128 stands for zero in the data rows.
Some points, each followed by its number:
[128 117 146 115 103 170  77 185 141 130 121  89 204  95 144 123] 0
[115 133 137 154 128 126 141 130 179  70 165  97 153  89 129 100] 1
[166  91 142 111  87 141 103 144 102 146 119 161 128 143 163 110] 2
[141 163 104 157 115 106 141 101 128 149 131 138  90 102 184  91] 3
[115 128 158 116 142 156 103 179 102 118 131  98 153  99 107 133] 4
[115 107 179 103 112 188  90 217 141 114 101  88 191  81 131 144] 5
[153 136 137 127 138 102 166  81 141 106 111 147  64 138 141 101] 6
[153  71 113 121  88 147 128 100 141  83 154 149 141 162 125 129] 7
[141 123 120 126 114 126 115 151 115 143 123 129 128 143 140 140] 8
[102 175 107 150 142 104 115  92 166 124 152 115 102 117 146 118] 9
[128 117 156 155 116 153 141 156 141 102 125 107 166  74 146  98] 10
[191  77 168 135 167  94 166 106 128 116  87 192  90 150 101 101] 11
[ 77 147 115 109 130 143  90 134 166 127 169  73 191 124 109 157] 12
[191 164  93 169 170  69  77 132  26 203 189  78  90  88 180  63] 13
[102 158 106 140 151 105 179  98 115 137 129 125 102 125 112 141] 14
[166 122 129 118  99 146 141  77 154 105 112 177 102 145 159 103] 15
[102 194  65 183 153  96 141  93 115 178 139 144 102 104 151 139] 16
[179 118 131 126 138 120  90 167  64 174 120 121 141 108 141 111] 17
[102 127 140  78 126 143  90 126 154 118 121 152 128 176 103 169] 18
[ 77 208  57 145  94 122 128  97 154 173 135 120 115  98 186 132] 19
[115 124 163  66 164 114 103 147 141 121  87 136 115 189  78 136] 20
[115 155 131  96 147 120 103 120 115 155 120 135 115 160 112 159] 21
[179  73 193 123 113 142 154 120 128  94  78 187 115 128 156  77] 22
[166 133  97 127  96 133  90  99  64 178 166 144 115 145 179 106] 23
[166 124 175 135 179 115 141 166  77 154  92 133 141 102 113 103] 24
[141 145 113  94 135 100 154 116 102 145  84 163  64 164 128 132] 25
[153 119  96 128 118 120 128 118 102 151 130 145 128 138 142 130] 26
[102 120 111 105  66 175 128  71 192 121 109 193 128 167 158 166] 27
[141 155  77 184 147 101 141  67 128 152 163 125 115  94 154  94] 28
[153 134 112 110 140 110 128 133  90 153 113 146 115 146 127 138] 29
[102 163 167 118 147 145 141 130 141 129  95 139 128 100 133 144] 30
[166 107 159 131 145 125 103 165  64 188  91 151 128 115 136 103] 31
[153 102 148 127 140 121 128 150 115 146  97 172 128 156 103 158] 32
[153  68 144 151  80 144 154 134 166 108 116 159 141 115 168 122] 33
[102 162  95 125 127 106 166  82 141 141 106 171  90 162 122 155] 34
[141 109 106 190 132  84 192  96 141  85 159 126 102 107 137 100] 35
[141 137  93 150 105 115 154  80 115 130 136 131 102 115 163  90] 36
[115 109 110 163 132 124 154  90 141 115 176 117 166 117 110 121] 37
[166 134 106 153 105 156 128 143 102 104 156  92 128  71 164  98] 38
[ 64 117 121  93 124 187  90 116 154  94 189  58 204 133  70 184] 39
[153 106 135 125 127 100 154 125 141 131  93 187  77 171 124 129] 40
[179 104 127 190  89 130 166 103 141 127 111 150 115  75 188  63] 41
[153  87 136  83  70 172 115 121 115 129  93 192 141 174 137 142] 42
[141 184 106 200 169  85 154 142 141 130 152  82 115  53 147  83] 43
[ 90 116 161  86 157 121 128 155 154 114  98 138 141 191  56 185] 44
[115 165  91 155  82 155 154  95 154 110 131 124 128  89 170 112] 45
[115  96 149  80  55 188 141 137 179  78  98 146 128 167 127 157] 46
[141 154 133 133 160  90 154 103 115 131 104 153  77 136 128  94] 47
[153 146 133 154 181  96 154 127  77 155 152  92 128  89 113  87] 48
[141 110 141  84 139 137  90 150 115 140 110 136 128 182 106 159] 49
[141 122 112 122 152 104 115  84 128 143 137 152 102 178 108 150] 50
[115 179 123 145 164 115 103  99 128 153 156  97 141 101 134 110] 51
[128 127 106 114  79 156  90  98 154 127 136 127 153 129 151 125] 52
[115 102 177  97 170 140 103 134 128  97 150 129 153 164  58 164] 53
[153 142 122 140 153  94 179 108 115 162  84 193  64 157 124 137] 54
[115 110 154 132 142 156 115 124 179  77 161 111 166 138  80 138] 55
[153  96 157 123 144 124 141 173 115 134 102 145 128 138 106 151] 56
[166  61 185 126 159 117  90 182  77 122 147 125 153 138  96 119] 57
[179  99 164 161 142 109 179 117 115 140  79 201  90 130 137  95] 58
[128  92 118 143  70 162 115 107 141  79 181 101 179 100 153  96] 59
[128 140  96 160 141 102 115 107 141 139 177 119 141 121 133 124] 60
[102 124 145 153 159 136 103 137 141 112 167  79 191  90  94 124] 61
[153  96 135 134 113 151 128 143  90 136 147 100 166  84 146  97] 62
[141 130 134 127 105 131 128 134 141 113 127 116 128 109 168 102] 63
[115 133 150 112 180 107  65 157  90 175 127 131 141 156  91 145] 64
[153 122 108 116 107 127 115 120 102 132 139 121 115 141 144 120] 65
[115  68 167  89 157 161  90 138 128  78 189  92 179 170  44 183] 66
[ 64 116 183  61 112 224 115 172 179  87  80 137 204 157  57 199] 67
[ 64 136 135 151 152 112 192  99 218  58 163 131 128 151  80 168] 68
[ 64 166  73 131 139 119 115  99 154 128 192  90 166 145 107 166] 69
[115 140 137 137  72 186 128 143 166  94 114 113 153  81 164 117] 70
[102 105 156  95 103 172 115 132 154 110 105 144 141 174  91 177] 71
[ 64 185 100 155 147 127 154 113 166 116 141 101 128  90 120 143] 72
[115 181  44 182 126  88 115  82 102 142 194  79 115  78 165  90] 73
[ 26 171  94  68 102 186  65 101 166 120 160  91 166 151 108 212] 74
[153  77 152  91  70 187  90 164 115 109 138 110 166 137 136 130] 75
[141  90 174 122 168 122 128 187  77 169  96 156 141 120  95 145] 76
[115 138 100 149  98 135 154  80 166 118 144 164 115 136 160 146] 77
[166 112 143 146 103 135 166 125 141  93 117 133 128  83 176  68] 78
[141 133  96 144 117 106 154 114 115 157  96 142 115 112 152 106] 79
[153 119 151 143 181  79 154 149 102 141 116 130 102 148  97 119] 80
[102 180  92 155 139  95 154 137 128 127 134 106  90 118 135 135] 81
[ 77 138 156  60 138 167 103 121 166  83 146 123 141 188  68 203] 82
[128 130 148  90  90 194  65 186 128 142 103  89 166  86 167 134] 83
[ 90  84 205  55 164 162  52 198 166 101 117  98 191 171  47 196] 84
[115 162 114 190 159  93 166 140 154  94 159  80 141  73 114  97] 85
[128  91 139  82 114 166 103 131 128  87 147 119 153 152 101 151] 86
[ 90 133 107 115 105 146 115 131 128 125 152 127 141 143 128 173] 87
[115 167 133 120 157 139  65 122  90 165 184  71 153  96 135 129] 88
[ 77 181 106  80 131 149  52 164 115 158 162  59 153 134 116 165] 89
[128  93 123 167 116 134 128  95 141 105 170 138 153 118 123 124] 90
[115 115 119 143 107 137 141 140 166  84 146  90 166 114 122 126] 91
[141 124 141 136 164 106  90 175  77 180 132 118 153 117 117 124] 92
[ 77 182  64 154 115 116 128 140 154 128 153  75 141  86 146 143] 93
[128 113 139 152  54 195 141 126 166 101 115 113 166  78 185  95] 94
[128 104 167  65 180 122  65 138 115 127 146 116 141 193  62 168] 95
[141 190  63 160 159  67 141  95 102 175 145 137  64 141 148 116] 96
[141 122 115 129 111 109 179 140 141 144  60 160  90 139 135 132] 97
[141  80 130 121 123 117 128 134 115 127 127 148 128 157 113 144] 98
[141  99 130 191 108 149 166  97 192  57 177 100 179  70 130  93] 99
[115 117 107 113  88 146 103 134 141 130 164 121 153 132 154 146] 100
[128 151 112 140 167  81 141 151 102 175 102 135 102 137 121 141] 101
[ 90 153 112 133 124 146 103 141 115 145 162  81 179  97 129 138] 102
[102  93 157  75  77 186 128  88 179  86  94 168 141 187 121 159] 103
[153 121 150  97 117 147 103 183  90 145 108 117 141 115 140 118] 104
[102 107 176  60 155 151  77 168 115 132 135 105 153 175  70 182] 105
[153 104 155  96  73 182  90 157 102 108 124 103 153 116 160  99] 106
[128 122 128 148  97 119 217 108 192  84  84 169  77 130 154 135] 107
[153 106 126  99  89 151 115 141 115 139 120 166 115 150 152 144] 108
[153 100 165 135 153 127 115 115 128  95 166 120 153 102 113  93] 109
[ 77 126 137 106 144 162 103 116 192  76 165  99 179 157  50 174] 110
[128  79 164  67  33 225  65 182 141  87 139 103 179 127 170 134] 111
[102 138 119 110  94 158  77 163 115 140 132 109 153 112 145 153] 112
[153  88 166 117 153 115 115 166 128 144  92 147 141 150  96 149] 113
[141  79 180  84 139 163  39 158  90 131 154  89 179 110 119 117] 114
[166  80 145 153  72 161 128 101 141  90 130 152 166  94 172  54] 115
[166  83 172 104 111 167 141 178 128  99 100 114 153  98 147 104] 116
[153 105 148 128 127 103 192 139 141  98 107 152  77 135 140 120] 117
[141 136 117 146 162  95 103 139  90 173 155 108 141 113 123 119] 118
[179  68 118 156 100 122 141  95 128 119 142 186 128 140 152 100] 119
[153 127 124 133 138 111 128 130 115 170  86 172 115 136 134 122] 120
[141 140 112 155 126 115 179  97 141  93 128 111 102  93 153 102] 121
[102 144  91 147 113 136 154  94 141 143 132 130 153 103 150 127] 122
[ 39 161 112  97 123 160  90 124 192 112 176  68 179 168  83 199] 123
[102 170  99 100 134  99 128 108 141 144 119 107  90 162 132 163] 124
[166 112 123 128 110 121  90 127 102 154 115 151 128 137 139 119] 125
[115 180  84 165 156  85 128 116 128 163 156 120 128 119 122 131] 126
[ 64 241  21 151 122  99 128  98 141 159 167  68  90  94 182 134] 127
[141 158 118 146 171  90 141 187  77 173 114  65 141  67 139  93] 128
[ 77 154 121 118 145 106 115 144 154 132 107 150 102 160  97 173] 129
[128 154 129  96 101 165  65 120 102 166 104 107 153 102 164  98] 130
[166  54 160  92  74 173 128 139 128  92 112 167 141 168 118 133] 131
[141 170  74 150 155  77 141  91 102 174 144 116  90 130 148  98] 132
[102 139  82 155 110 116 141  77 179 105 183 113 128 140 137 142] 133
[141 108 109 152 143  95 166  95 128 100 154 139  77 162 103 141] 134
[179  56 154 178 134 134 141 110 141  85 175 128 166  97 122  95] 135
[128 107 127 102  82 182 103 139 128 122 120 154 153 144 138 167] 136
[166 133 121 146 137  95 103 143  77 171 136 141 102 135 142 106] 137
[115 140 110 112 120 135 141 142 128 129 116 141 115 152 125 170] 138
[153 134 107 176 131 105 179  89 141 124 115 177  90 130 125 126] 139
[166 107 121 122 111 116 205  79 154  84  94 166  77 151 143  96] 140
[128  98 168  69 131 161 103 179 128 126  79 154 128 170  97 170] 141
[166 108 141 136 133 104 128  84 115 109 159 134  90 134 141  97] 142
[115 170  87 160 104 135 141  87 141 111 154 111 128  87 165 105] 143
[204  98 134 134  84 119 179 111 128 121  78 191  64 148 189  85] 144
[128 132  99 130 149  81 141 113 115 151 124 173  90 174 104 153] 145
[128 148 128 120 126 105 166 150 128 131  68 164  77 144 142 121] 146
[ 77 221  58 143 139  97 128 123 115 197 135 127 102 120 151 161] 147
[128 129 134 101 105 160 103 200 115 118 116  77 153  86 140 124] 148
[128 141 111 162 152 110 128 122 128 171 126 160 141 128 123 155] 149
[179  69 112 207  92 114 166  71 166  89 175 163 128  98 173  76] 150
[141 131 117 153  94 155 103 127 141 129 137 131 153  95 161 117] 151
[ 64 181 130 129 182 106 166 117 179 123  71 157  90 156  73 159] 152
[153  97 122 126 105  99 166 100 128  98 122 166  77 169 144 105] 153
[166  94 135 105 123 128 115 145  90 145 107 161 115 159 127 136] 154
[115 173  81 160 146  72 154 104 141 119 176  91  90 138 124 108] 155
[141 106 145 106 112 128 128 151 102 129 115 141 115 141 143 128] 156
[115 126 109 161 147  96 166 124 128 118 134 137 102 143 101 156] 157
[115 165  72 165  96 135 103  80 128 169 145 129 141  95 176 126] 158
[166 129 137 168 180  82 141 105  64 189 120 137 102 116 116  96] 159
[115 123 117 163 125 120 192  93 179  99 126 155 102 137 123 151] 160
[128 122 141 162 183  82 192 122 166  86 125 136  90 149  68 124] 161
[179 126 130 118 136 105  90 171  64 162 137  89 102 118 163  90] 162
[ 52 111 177  63 110 212 115 155 192  63 125 108 204 158  46 208] 163
[128 136 163 101 180 117 103 150 115 125 129  79 153 120  82 121] 164
[141 147 155 131 182 109 115 183  38 166 121  80 128  74 123 104] 165
[102 153 101 125 139  99 103 151 115 171 114 128 115 140 129 156] 166
[115 148  86 127  78 136 103 133 115 161 136 126 128 110 190 131] 167
[115 115 164  95 176 123 166 115 154 111  96 126 128 167  44 161] 168
[ 90 120 113 123 150 121 128  93 115 110 176 122 128 165  79 166] 169
[128 115 154 136 136 120 166 142 154 119  91 124 141 110 126 116] 170
[166 120 141  98  95 171 128 148 115 150  73 161 115 125 168 126] 171
[115 149  72 152 123  98 128  90 128 139 168 108 102 140 143 124] 172
[128 158  91 152 139  90 154  78 128 124 160 112  90 132 137 114] 173
[128 115 166 159 123 124 192 108 154  91  95 140 128  92 144  80] 174
[153 122 139 130 141 127 103 142 115 129 143 107 153 102 124  99] 175
[153 121 119 164 139 125 141 115 128 133 135 122 153  92 135  85] 176
[128 134 137  98 151 106 128 116 102 156 101 138  90 170 102 140] 177
[102 142 133 103 156 131  77 117 128 112 192  77 166 127 101 134] 178
[128 130 114 107 125 108 141 145 115 128 110 138  90 164 122 157] 179
[141 123 153  92 161 153  52 158  64 166 147  89 191 105 102 128] 180
[102 186  88 176 106 108 154  89 166 129 124 120 115  75 176  85] 181
[153 103 139  91  86 152 103 107 115 155  91 190 128 178 143 133] 182
[115 138 139 132 117 136 154 133 154 123  94 114 141 100 139 122] 183
[141 138  96 175  90 118 154  71 141 127 164 107 128  72 196  63] 184
[102 125 118 105  67 149 166 141 166 121  56 168 102 164 149 161] 185
[128 138 169 112 186  93 141 202  64 180  82  96 128 104 106 124] 186
[166  67 200 119 176 115 154 139 141 109  80 193 115 166  68 127] 187
[141  97 125 102 117 158  65 127 102 139 163 114 166 156 102 134] 188
[ 90 156 111 129 104 165 154 139 154 102 122 114 141 115 114 154] 189
[102 100 135 139  99 175 166  76 179  80 138 123 166 105 121 122] 190
[179 119 132 116 150  98  90 155  64 185 120 128 115 128 135 109] 191
[153  96 146 107  81 181 115 151 128 107 108 131 166 110 141 124] 192
[153  82 175 104  76 176 166 108 166 103  42 213 128 155 145 124] 193
[ 90 163 102 134 109 152 103 150 141 152 131  92 166  85 156 141] 194
[179  93 132  91  99 135 115 147 115 158  82 174 128 150 151 117] 195
[128 196  40 185 154  74 115  58  90 199 180 130  90 104 159 115] 196
[128 180  79 153 168  67 154 110 115 163 130 147  64 154 123 138] 197
[115 104 151 126  76 184 154 148 166  75 110 124 166 102 139 133] 198
[128 129  95 148 123 120 179  95 179  93 133 136 115 148 113 147] 199
[102 126 185 103 171 155 115 157 179  67 147  80 179 109  72 149] 200
[153  95 154 102 121 162 103 101 115  96 141 140 153 139 107 108] 201
[141 137 134  83  89 160 115 141 154 143  61 158 115 167 153 137] 202
[166 131 132 139 164  92 154 156  38 174 118 114  90  98 146  90] 203
[128  84 170  87 138 140  77 154 115  81 205  58 179 144  80 136] 204
[153 115 153 156 121 123 192 108 154 123  90 166 115 104 152 102] 205
[141 122 115 117 115 126 103 163 102 153 123 104 153 114 142 122] 206
[102 113 110 145  94 138 166  97 179  84 158 123 141 133 134 129] 207
[179  82 139 124 114 126 154  98 128 115  98 192 115 164 124 112] 208
[204  44 154 137 103 120 166 136 128  91 111 176  90 151 141 102] 209
[153 129  99 200 122 111 166  69 141 100 171 126 128  73 158  53] 210
[153 109 127 159  89 127 192 125 166 131  56 193  90 120 168 124] 211
[141 165 118 132 155  85 128 129  90 180 115 147  90 134 146 110] 212
[102 163 150  89 144 140 128 142 128 143  92 137 102 157 102 168] 213
[128 146  91 138 147  95 115 157 102 164 136 100 128 117 132 139] 214
[153 101 146 133  81 162 154  85 179  84  95 154 128 122 139 112] 215
[115 118 156 103 168 146  77 127 154 102 159 122 166 162  75 161] 216
[128 198  87 184 163  85 115 151  90 192 140 102 115  74 161 109] 217
[191  47 147 127 121 111 154 125 115 111 104 174 102 162 122 104] 218
[ 90 119 124 150  88 173 179  78 192  35 168 118 153 102 129 137] 219
[153  83 154 163 120 118 179 123 154 100 104 151 115 126 124 121] 220
[128 151  94 134 139  96 115 159  77 159 143  94 102 118 145 125] 221
[115 182 113 195 153 109 154 154 128 125 154  86 128  43 153  93] 222
[166  74 183 105 108 167 115 187 115 138  78 151 166 129 121 137] 223
[128  84 142 115  65 191 103 130 154 121  93 184 166 143 131 169] 224
[128 110 173  86 136 121 115 168 141 119 108 113 141 156 110 129] 225
[141 144  91 148 114 110 154 108 128  96 151 115  77 139 140 119] 226
[128 135 143  85 127 132 103 169 102 158  91 158 102 159 129 162] 227
[ 90 148 141 145 215  80 154 110 166 109 144 131 115 162  68 157] 228
[102 120 126 117 133 120 103 106 154 120 149 127 141 171 105 152] 229
[166  84 179  96 138 137 154 137 128 145  67 177 115 164 114 152] 230
[153 111 128 138 165 100 103  87 128 107 189 106 128 129 119  96] 231
[166  99 157 133 109 142 141 148 128 105 114 117 141 105 146  90] 232
[128 160  79 154  90 128 154  90 128 117 163  85 102  83 195  80] 233
[153 110 118 133  69 144 166  78 166 120  82 201 102 141 181 108] 234
[128 147 115 149 150  93 154 119 141 126 122 123  90 129 127 130] 235
[128 170  73 136 142  86 128 103 102 187 130 168  90 161 141 150] 236
[141 163  71 118 137  72 128 120 102 176 111 140  64 174 140 148] 237
[141 107  91 162 112 105 166  86 128  84 181 104 102 129 132 100] 238
[153 162 131 164 199  69 154 131  77 180  98 158  90 118 118 108] 239
[153 116 118 173 152  86 192  64 128 119 127 170  77 131 127  98] 240
[115 144 117 152 128 103 141 123 115 168 140 133 115 110 167 124] 241
[128 159  97 160 165  74 128 159 102 152 163  61 115 101 137 107] 242
[115 133 126 132 143 114 179 121 128 126 107 150 102 149  92 152] 243
[141 116 188  77 154 148 128 135 115 116  82 153 141 143  92 130] 244
[ 52 135 123 104 149 138 128 124 192  74 173 115 141 180  61 193] 245
[141 177 105 146 159 100 115 177  51 169 177  46 115  67 158  91] 246
[141 155  75 161 140  72 128 107  90 172 150 140  77 148 144 121] 247
[115 125 145 114 136 126 166 117 166  86 108 149  77 151 101 161] 248
[102 135 156 107 189 108 115 156 128 134  99 138 141 156  70 151] 249
[141 147 105 132 127 105 128 134  90 148 134 134  90 133 145 121] 250
[153  76 166  91  86 165 103 169 128 121  88 161 141 155 119 153] 251
[191 111 118 171 116  91 141 103 115 177  86 217  77 135 171  99] 252
[128 110 145 140 102 166 141 148 166  75 127 100 153  99 126 135] 253
[128 134 136 135 159  92 141 165  90 158 114 105 115 110 139 118] 254
[115 156 110 116 140  92 128 152 128 150 111 135  90 161 124 156] 255
[153  93 105 180  76 119 179  89 192  76 166 133 115  98 182  85] 256
[141 102 154 146  83 192 154 128 179  44 135 101 166  65 141 101] 257
[115  93 146 106  71 173 179 106 192  62  87 138 128 150 126 128] 258
[141 126 160 131 155 102 141 174 102 139  87 140 115 115 137 116] 259
[141 131 120 160 110 104 179  90 141 117 111 148  64 127 156 110] 260
[128 142 104 107 135 109 128  97 128 104 181  98 102 165 118 120] 261
[153 138  77 159  75  94 154  66 141 139 136 174  64 134 206  91] 262
[141 131 115 127 177  52 179  80 128 149 111 192  52 198  97 144] 263
[141 108 151 128  85 166 166 142 154  92 102 138 141 108 150 102] 264
Which two points above are nearest to each new point? Their numbers follow each, nearest first.
[141 125 129 142 109 140 179 127 141 121  92 121 115 104 157 123] 183 170
[ 90 150 142 116 124 179  77 134 166 136 135  76 204 110 105 155] 12 102
[141 119 157  94 109 146  77 164 115 173  89 164 141 139 146 147] 227 195
[128 135 139 104 124 152 115 212 102 123 129  62 153  81 139 119] 148 4
[141 132 124  97 121 146 103 158 102 147 137 104 141 126 141 136] 206 8
[141  81 159  96  93 163  90 163 128 120 115 150 141 140 133 143] 251 136
[166  93 194  87 100 162 128 145 141  92  63 159 128 124 143  86] 22 116
[128 136 168 100 150 164 103 162 115 133 121 105 179  89 122 132] 4 0
[ 77 155  92 159 132 121 154  66 179 108 180 124 128 139 118 163] 133 69
[102 175  88 123 141  77 141 107 141 136 141 120  77 176 136 141] 124 255
[141  82 135  94  81 156 115 172 128 114  92 153 128 154 129 161] 251 136
[153  92 134 139  98 148 115 149 115 103 145  89 153  76 150  82] 62 232
[ 77 149  87 133 122 134 128 112 166  97 184  65 153 123 116 146] 69 12
[ 52 186 117  61 155 149  65 155 128 154 131  86 141 172  89 209] 89 74
[ 64 111 168  57 120 198  52 107 192  84 137 138 179 194  69 187] 82 163
[115 153  95 158  96 139 128 100 154 102 181  99 128  80 183 111] 143 233
[141 104  94 116 120 120 141  83 128  77 190 106 102 167 118 133] 261 238
[141 121 123 129 121  83 128 123 154 124 114 159  77 174 139 120] 40 153
[102 138 102 104 154 124 115 122  90 141 189 105 128 167  93 165] 169 261
[141 140 130 130 120 135  90 174 102 154 121 102 141  93 152 124] 206 104
[ 90 149 174 110 165 143 103 134 179  91 148  74 166 106 101 142] 200 61
[179 118 128 191 130  90 154  90 141 149 102 200  90 116 160  87] 252 58
[102 138 122 109 153  97 128  98 179 121 128 135 128 186  89 159] 229 129
[153 102 145 154 117 139 141 119 115 162  84 187 141 111 141 112] 120 205
[102 124 120  83  51 198 141 100 192  86  90 144 141 150 144 157] 46 103
[ 64 176 137  72 126 154 128 149 154 124 108 116 115 175 102 199] 213 129
[ 64 119 173  64 191 149  90 127 179  91 154 115 166 207  16 222] 82 110
[128 165 103 139 102 127 141 113 102 159 130 116 102  99 199 103] 3 241
[ 90 131 135  76 116 156  90  89 179 105 136 135 153 190  94 162] 18 229
[115 202  34 196 132  77 115  93 102 171 188  89 102  83 180  98] 73 196
[128 149  85 150 113 104  90  93 128 148 163 154  90 161 152 130] 172 247
[ 77 162  94 155 117 137 141  77 154  99 192  89 115 110 134 153] 133 72
[166 137 102 142 126 121  90 102  90 156 163 113 115 101 177  77] 23 137
[128 103 217  48 158 175  90 211 115  97 104  76 179 110  91 133] 5 4
[ 52 147 131  97 166 116 141 109 218  68 169 112 128 185  51 196] 245 68
[102 105 203  69 157 162  52 186 154  92 160  74 191 144  76 160] 84 105
[ 90 144 138 107 193 128 115 122 141 142 115 158 153 170  39 179] 249 44
[ 90 135 112 131 140 124 141 141 128 124 159  96 141 133 101 161] 87 169
[115  95 125 126 164 113 128 107 166  82 186 106 128 170  74 169] 169 229
[115 133 135 102 114 143 103 188 128 131 108  84 166 113 134 136] 148 4
[102 108 108  96 111 134  90  78 141 102 182 112 128 177 114 153] 229 169
[115  90 120 115  69 159 166 127 154 102  97 164 115 153 148 155] 185 46
[102 170 125 153 140 132 141 104 154 119 148  97 153  85 125 125] 72 51
[102 172  84 161 153  82 141 100 128 150 141 121 102 124 126 134] 126 81
[153 131 104 179 114 113 154 146 128 137 134 121 128  70 168  85] 176 38
[166 112  84 206 121  95 154  67 128 105 188  98 128  67 161  48] 210 184
[115 127 131 117 157 121 103 132 141 131 132 128 141 153  89 156] 229 21
[102 150 155 160 152 112 192 163 154  95  84 127 115  85 109 123] 170 183
[115  98  93 156  52 158 103  64 154 113 166 133 166  99 173  89] 59 52
[ 39 166 116  79 111 168 128 138 166  82 131  82 153 147  89 176] 123 189
[ 90 127 175  89 144 165  77 189 141 133 109 134 179 148  86 181] 105 141
[141 178 110 176 139 101 141 142  90 180 124 114 102  53 189  66] 217 3
[141 131 119 176 133 123 154  91 115  97 174  77 141  68 146  62] 210 176
[ 90 178  87 172 176  73 154 104 102 164 163 122 115 124 115 128] 126 16
[102 124 169  62 139 161  65 195 115 142 116 107 166 147  92 183] 105 141
[ 77 125 120 106 158 111 115 116 192  77 173 111 115 197  65 188] 245 110
[141 163  97 212 162  82 115 136  90 175 177  92 128  62 152  94] 217 242
[ 90 171 152  75 145 139 154 157 154 110  81  97 115 136 113 146] 213 30
[179 117 135 167 161  91 154 148  77 159 107 130 115  86 138  71] 203 159
[166 104 134 136 161  91 154 129 102 134 118 141 102 147 104 121] 80 29
[102 141 119 131 176  76 141 142 115 154 118 125 128 142  93 148] 101 255
[ 77 172 103  75 146 115  65 121 102 187 128 115 128 173 109 173] 21 166
[153 108 126 138 115 100 179 116 115 133  88 200  77 158 136 114] 40 54
[115 149 138 118 173  99 128 169 115 173  93 137 128 133 111 152] 101 166
[141 168 102 125 159  99 128 137  77 190  77 149  77 135 140 123] 212 101
[102 126  94 138 104 152  65 110 115 144 196  77 191 103 137 127] 102 88
[115 145  87 197 106 127 141 112 154  99 184  90 141  66 162  98] 143 184
[115 172 105 104  95 143 128 142 115 185  87 148 115 114 187 135] 167 171
[102 141 122 139 174 113 154 134 141 116 146 124 141 142  82 156] 157 228
[128 136 122 152 171  90 166  85 128 115 157 121  90 155  91 111] 134 173
[153  59 138 132  74 178 103 100 141 120 120 170 166 145 131 143] 224 136
[191  51 162  89  63 188 103 136 102  97 114 145 141 143 142 112] 131 75
[166  90 147 160 145 103 192 132 128 115  93 162 102 124 108 105] 220 117
[ 77 171  91 142 157 107 166  84 141 135 142 154  77 170  92 183] 34 14
[102 162  80 146 119 102 128 105 128 166 130 154  90 154 141 158] 236 34
[191  88 102 175 127  99 141 106  64 128 177 146  90 120 131  97] 142 137
[102 157 154 128 195 102 154 172 115 168  84 155 153 128  81 159] 249 101
[166 104 150 160 147  98 141 116 115 143 111 173  90 132 138 103] 58 120
[166  65 168 176 131 137 154  93 115  98 165 137 153  98 119  72] 135 109
[115 137 163  68 183 136  65 154  90 171 110 115 141 162  84 151] 64 105
[141 121 152 104 141 132 115 165 102 143 100 114 128 129 126 112] 104 156
[141 123  98 147  77 103 166  90 166  95 132 157  77 144 174 105] 260 153
[128  87 145 116  86 160 166 100 179  51 118 147 128 146 130 122] 258 215
[153 170 110 165 183  67 128 165  51 184 162  71 115  77 152  77] 246 128
[191  51 140 158 128 110 154 120 102 117 127 161 128 139 124  95] 218 119
[115 123 120 147 137 110 154 124 154 114 152 147 141 146  99 142] 157 199
[141 109 190  66 147 150  26 181  90 148 129 104 166 136 115 124] 114 180
[141  91 163  86 121 148 115 171 115 120 107 130 141 149 111 133] 225 251
[153  64 173 117  51 200 166 110 166  91  49 225 141 135 160 127] 193 215
[141 128 130 156 151  91 166  97 128 112 129 127  90 132 116 113] 235 134
[ 90 140 111 119 103 153 166 129 154 100 117 143 128 135 118 183] 189 138
[115 128 103 121 113 112 154  86 128 141 123 164  90 167 143 145] 34 145
[128 115 151 117  97 157 154 161 179  99  76 130 128 102 166 112] 264 183
[128 126 138 115 115 154 128 134 115 121 105 144 115 119 140 135] 156 8
[141 158 177 122 189 110  90 182  64 174 121  93 128  88 124  99] 165 92
[141 133 145 149 153 117 103 186 102 187 103 145 141 115 132 149] 92 31
[115 118 148 136 173 107 141 156 154 131 103 138 128 157  77 150] 249 113
[153 149 171 144 198  91 115 193  51 189  93  82 128  75 115  88] 165 186
[141 100 148  97  94 180 103 225  90 107 128  66 179  77 137 118] 148 5
[128 134 100 133 103 137 128  95 141 142 123 159 128 134 170 134] 77 26
[102 117 109 138  79 147 128 156 166  91 161  90 153 101 156 139] 91 253
[ 64 158 120  60 114 169  77 153 154 119 116 119 153 164 111 187] 18 82
[141 116 118 137  88 168  65 122 128 155 141 124 191  98 165 110] 151 52
[128 114 122  94  65 184 103 154 115 125 115 141 153 134 148 153] 136 192
[ 39 225  48 118 131 101 115  83 154 173 141 124  90 163 140 187] 147 124
[141 109 107 140  86 151 141 100 115 136 115 161 128 128 151 126] 26 108
[141 138 139 159 185  95 179 144 102 144  89 150 115 115  92 116] 80 239
[ 90 146 114 149 113 149 128 173 141 143 118 108 179  79 125 149] 194 102
[166 101  96 184  97 107 154  63 154 125 159 176 128 109 177  94] 150 119
[ 52 175 102 133 146 116 179  89 192  96 137 121 102 151  92 163] 68 72
[128 200  41 187 131  67 115  92 102 157 190  72  90  84 180  68] 73 196
[191 101 176 126 101 169 128 137 128 113  68 172 141  91 179  71] 22 232
[115 106 118 152  92 156 128  69 128 103 172 151 141 122 133 124] 90 37
[115 140 162 108 163 130 128 143 141 119 104 114 128 119  99 143] 30 225
[191 115  99 206 116 106 166  72 102 120 159 129 102  64 179  44] 210 184
[128 178 121 139 178  77 115 112  64 210 119 136 102 131 122 108] 212 239
